Each path is a new rotation, seen through one point. The rows after it are directions, each followed by how far the rotation turns it, in degrees each step (0 if it stays put).
Each turn is a multiple of 5 degrees from 10 to 175, or 0.
Each row of a path follows its step; steps can be skipped.

step 0: [ -4 -12   3  10  11   6  -9   7  -8  -4 -17   6  26 -54  -8   2  -4 -26
  12  10  30  19 -22  16  33   0  -1  -7  -7  21 -19  -2  -7 -32  -9  -3
  20  10  47 -11  -1   2 -24  -5]
step 1: [  5  -4  17 -28   5  31 -13   2 -18   5  12  38   1 -12 -26  17 -43   9
   0 -23  -3 -12 -18   9  25  30  -5 -14  23  -7 -24  15   7 -19  10   8
   0  24  16 -19  27  11  -8   4]
step 2: [-33   3  15   4  21  -4 -12 -25 -11  -8 -18 -10   6 -21  19  41   2 -21
 -21 -10   5  21  13  -1  25  10 -15 -40  11  22 -33  27  -3  -1 -10  10
  -8  19  11  -8   8  25 -13  11]
step 3: [  0   5  -9  -4  -2  -5  21  23 -15  15 -14   2  30 -22  -9 -12 -23 -38
  14 -21  12   4  -6  31  40  41 -15 -29  10   5 -20  -4  15  -1  -7   0
   6  -5 -20 -17   9  -5 -25  14]
step 4: [-16  -1  38   2  18 -13 -22  19  -5  -6  16   6 -19 -11 -20  -4 -36   3
   9 -17 -21  13  -2  33  22  22 -17 -19  12  26 -15  -4 -16  18  -3   9
  -5  13  22   3 -14  45 -10  10]
step 5: [-34  -4  29  13   1   6   4  26 -12   4  -4  10  -3 -15  43  20 -10 -33
 -21 -24   6  -2 -16  43  -1  20   7 -15 -14  16   1  19  29   1  -8  -2
  -6   5  11 -10  22   6 -27  -4]
step 6: [-26   8  19 -36   6   0 -14   9   5  22 -23 -17  23   1   1  -9  -9  -4
  10 -36   6 -26 -34  30  46   7  -4  -4  -6  16 -28   1  -8   9   5  11
   1   1  18  14 -16  -5 -16  18]
step 7: [  2 -12  19  11   9  28 -42  17 -27   2 -19  19  -7  -8  14  -4   1 -14
  17 -20 -20  13 -19   6  25   1   3 -20 -15  18 -26 -11  10  22  -8 -32
  10  10  29 -34  -3  23 -13  -8]
step 8: [-22   3  22  17  -5  15   5  14  -5   3  -9  22  -2  -8   2  32   7   0
  17 -13  40 -26 -24  21  24  13   9 -14  36   4 -10  13 -15  -4  -4 -16
 -18  27  28  -7   1  -7 -40   3]
step 9: [-20   1  10 -34   0   9  -7  -9 -15  11 -10  17  -5 -28  -2  25 -29 -12
 -12 -23  11  10 -20  20  16 -22 -20 -21   3  -1 -52  -5  -5 -20  -7   2
  28   2  12 -20 -35   1  -7 -16]
[ -3   0  -3  -2   8   5   0   4  -1   1   4  12 -12  -2   0   8   5  -1
  -4   1  -3  -6  -4  -3  -8   2  -6  -4   3  -1  10  11  -3   3   5   4
 -10  -2   2   0   0   3  -7   0] => 110
[12 -6  8  6  3 -2  1  0 -8 -5  7  3 -4  7  4  5 -6  1 18  2 -4  2  1  0
  4 -2  6  6  4 -3  0  5  8 -2  1  5 -2  2  5  4  0  4 -2 -1] => 110
[ -3   4   5   6   2  -5   2   0  -5   8  10  -6   2   0   7  -4 -10   0
  -3   3  -4   4  -2   5  -4   3   0  -1  -4  10   6  -6   2   6   6   5
  -6  -9 -12   3  -2   3  -2   7] => 45
[ 7 -7 18  0 -6  1 -9  7  2 -1 -5  4 -1  4 -5  2  0  1 -7  0 -4  6  2 -6
 -5  0 -1 -1  0  5 -3  4 -6  2  3 -9  0  5 -9  2  6  2  5  5] => 125
[ -2   7   1  -8  -5   1  -8  -3   2   0   4  -8 -10   4   2  -8  -3  -2
   1   0  -6   1  -4  -5  -5   1   2  -2  12   3 -11   3  -7   3   1  11
   6  -3   1  -2  -2   4   1 -11] => 145
[  3  -2   3 -11   1   0   0   0  -1  -2   1  -3   6  -6   6   2  -7   5
 -14  -3  -6  -1  -6   2  -2  -6   6   4  -4  -1   3   4   4  -7   4   7
   3   1  11   8  10  -1   4   0] => 80
